One vector is turned by the same rotation once a tick. Each row is the vector after some number of ticks, and that number follows the row.
The counts run from 0 to 617.
[ 12  14  -3  -3  -2   4   8  -5  -8   6 -14   3   2   9  -2 -13  19  -1
   1  -9   2  -2   1 -16  -7  -5  -5 -16   4  -6   3  -1 -22  -4  -1   7
 -13  -7   7  -6  -8  14   2   2  -5 -12  15]  565
[-10  -1 -11  -2   9   6   5   2   8  19  -1  -8   5  12  12  -8  12  -9
  -2 -11  -6   2  -2  11   0  -3  -2  -6  16  19  10   2  -1   3   7  -5
  -4   7  14  11 -16 -10   6   4  -8 -12  16]  185
[ 27   9   2   2   2  13  -4 -14   4  11  -5   2  -8  -3   8 -10  20  -7
 -14   1   0   1  -4   0 -13   1   1 -15  12  -2   2   5 -20  -9  -1   4
  -1  -7  -5  -3 -10   9  -2  -5   3  -4   0]  493
[ 21   3  -6  -9   3   1   3   4  -3  16  -7  -9  -7  -3  -4  -7 -18 -13
  -7   2  15  -2  -1 -16  -5  -1 -12 -12  -8  -1   2  -7   1 -12   6  -8
   3  -8  -7   2   6  19  -6   3   5  -3   5]  243
[-10   0  -8 -15  10   7   9  -6  19  17   2 -10   5  -1   9   7  -5 -25
   0  -6  -5   4 -10   4  -9  10   0  -4   1  11   8  -4  10   5  10 -17
  -6   3 -10   8 -10  -7   5  -9   9 -12   5]  516
[ 14   7   1 -10   8  -2  15  -7  -2  17 -18   2   1  -3   9  -5  15 -10
  -6 -14   6   5   0  -7 -18  -4  14  -8   1   6  -5   5  -9   0   2  -2
  -2  11  -9  -2  -7  10  -9  -3  -2 -18  10]  151
[ -3  12  -1 -12   8   8  -3 -14  14  15   2  -8   4 -12   5   6   4 -17
   0  -3 -12  -6  -8  -5  -8  12  -3  -3  -5   7   1  -6  23   8   6 -11
   3   4 -15  -2   1   2   7  -6   9 -11  -5]  445
[ -8  -9 -18   1  12   8 -12   3  13   8  10 -10   2   0  -3   2 -12 -17
   7  10  -9  -4  -7   5  -2   4 -16  -6  -1   7  15  -7  18  -2  11 -18
   1  -3   3   5  -2  -5  10  -2   5  -9  -2]  511
[ -9   7 -15  -7   8  12  -7  -6  19  -3   4   0   3   2  -3   8   6 -12
  20   4 -20  -5 -13  11 -11   6 -11  -6  -5   1  11  -6  11   1  11  -5
   0   3  -1  -5   0  -8   4  -9   8 -12  -5]  31
[  4  -1  -9 -15  11  -9  16  -5   7  13 -12  -1   1  -4   3   7  -7 -17
   1  -9   9   3  -4 -11 -12  -3   9  -4  -7   7   2   1   5  -5  12  -7
  -4  13 -12   6  -9   0  -9   3   2 -18   8]  552
[  6  -2 -12   8  11  16 -17   3  10   0   9   2  -8  15   2  -3   9   0
  -3  11 -11  -7  -8   9   6  -6 -20 -13  12   6  13  -2  -8 -14   7   2
   7  -2   9   8  -7  -9  -4   5   8  -5   1]  22
[ -3   5 -10  -2   9  -2  -5   3   2  26   6 -16  -1  -1  -2 -10 -11  -8
  -2  -1  -4 -10  -5  -4   4   3 -25  -6   2  17   1  -5  24   2   5  -6
  10   4   6  10   0   3   4  -1   2  -9   9]  514
[ 16  -6  -8  13  11  14   1  11  -4   9  -7  -1  -6  11   5 -13  13   1
  -8  -8  -1   5  -3  12 -13  -3   6 -13   6  11   6   4 -13  -8   8 -10
   8  -4  13  -1  -3   5  -5   9 -11  -4   5]  86
[ 11   2  -7 -12  13  -6   6  -7   4  16 -11  -5   1 -13   0   4  -6 -16
   0  -5   6  -2  -4 -13 -15   2   1  -5 -13   5  -7   4  18  -4  13  -8
   8  13 -17   1  -1   5  -8  -1   5 -15   2]  143
[ 20  13  -2 -12   5  11   8  -1   2  -5 -12   9  -7  10  -4   9   6   2
   7  -8   1  -1  -3  -9  -7  -5  -6 -13 -12 -10   3 -10 -17 -12   9   7
   3  -8  -6  -2   6   2 -16   9   8 -10   6]  465
[ 11   9   3  -8   4   3  13  -6  -6  22 -13  -8  -2  -2   6  -2   6  -1
 -11 -15   5  -3   7 -26  -3   3   5 -10  -9   1   1  -6  -4   1   8 -12
  -2  -4 -13   5   3   5  -6  16   2  -4   3]  382
[  6  -1 -10 -16  11  -5  16  -2   5  10  -8  -4  -1  -4  -1  10 -15 -15
   6  -7   9   0  -4  -8 -12   3   1  -2 -15   2   3  -4  11  -7  17  -8
   4   7 -16   2   3   3 -10   5   9 -14   5]  548
[  3   0 -13   0  16  -8   9   3  -3  10 -18   5   3   9   2  -2  18   0
   3 -15  -5   0   0   3  -8  -6   5  -8   0  14  -1   5   0  -6  14   0
  10  22   8   5 -10  -7  -9   8  -8 -20  12]  221
[-12  -6 -16  -3  10  -1   7   7   8  22   1 -16   4   8   8  -8  -3 -15
  -4  -5   1   1  -4   5  -4  -1  -7  -6  10  16   7  -2   6  -1   7 -11
   0   6  12  11 -13  -4   2   0  -5 -13  17]  181
[  1  -6 -17   0  11  -4  -8  -6   1   9  -5  -9   2  -5  -5   7 -12  -3
   2   9   1 -14  -2 -20  10   3 -17  -4 -10  -4  13  -8  13 -10  16 -11
   2   8  -4   9  -7  -7   5  11   7  -9  -2]  546
[ 17  10  -1  -4  10  13  -6   3   6  10   4   1 -15  10   3  -5   6  -3
  -6  -1  -3  -7  -2   6   7  -5 -24 -15  12   8  -2  -5  -7  -9   0  11
  13  -6   7   8  -3   2 -10   2   8   0   9]  21
[ 22  -9 -12  13  14   6  -5   6   2   0  -8   9  -9  11   0   1   7   6
   1   0  -2  -3  -2   3 -11  -8  -1 -12  -3   3   6   4 -11 -21  16   2
  16   8   6   1  -2  -8 -17  14   1  -9  -2]  392
[  4  15   1  -2  -2  19  -7  -9   4  11   4 -11   0  -1   2  -5   8  -7
  -3   5 -13  -9   1 -12   3  14 -18 -10  -2  -7  13 -12  -1   6  -2  -7
  -8 -21  -5  -1   5   6  15   3  10   2  -5]  271
[ -1   7  -9   3  14  -2 -10  -4   3   5  -5   5   1   8  -1   0  21   5
   8  -2 -19 -14  -4   1   2  -6 -17  -7   4  12   3   0   6  -6  10   9
  14  20   6   3 -10 -14  -4   5   3 -18   2]  292
[  4   1   1  -1   9  11  15   0   1   7 -11   0  -2  10  11   6  17  -1
  -4 -18  -9   7   0   2  -9  -2  16  -7  -1   8   6  -1 -12  -2  14 -16
   6   2  -5   5   0  -9  -9  21  -1  -6   0]  456
[  2  -7  -7  12  11   7  -6  -7  -1  14  -6  -6   6  -8   7  -1  12  -3
  -4  -5 -10  -7   0 -12  -7  11  12  -7  -5   2  14  -2   9  -1  17 -27
   2   1 -10   4  -1  -7   9  18  -5  -6 -10]  380
[  3  10  -3   7   8  15   2   6  -1  -3  -9   5  -6  17   1  -1  24   9
   8 -14 -21  -5   0   8  -6   3   0 -14  -1   7   4  -6  -8  -1   9 -11
  13  -1   7  -1   8  -3  -6  16  -4  -7   0]  531
[  0  -6 -11 -10  12   7  -1  -6  14   5   1  -4  -2  -3   4  17 -10 -11
   0   4  -5  -3  -7  -7  -5   8   2  -2 -12   0  13 -10  13 -10  16 -17
   4   3 -17  10  -3 -12  -4   8  14  -7 -10]  210
[  5  -9 -12   8  10  -7  -3 -12  -2  21 -11  -3   8  -5   6  -8  14  -8
  -8   1  -3  -9   1 -12  -2  -1   6  -5   9   5  12   8   2  -6   8  -8
  -3  16   0   8 -20  -8   9  10 -10 -18   3]  149
[-11  -2 -13 -16   9   8   8  -2  19   7   9 -11   2   2   2   8 -17 -23
  11   2   0   8 -11   4  -7   7  -7  -6  -4   3  13  -9   8   1  10 -13
  -6  -8  -7   5   1   0   2  -8   8  -9   7]  512
[ 10  -9 -10  -7   9   4  10   1  11  10   1 -11  -6  -2   6   4 -22 -20
  -6   3  16   9  -7  -4 -11   1   2  -6  -8   1  13  -4  -5 -14  13 -14
  -4  -7  -8   6  -8   3  -7   1   5  -7   5]  246
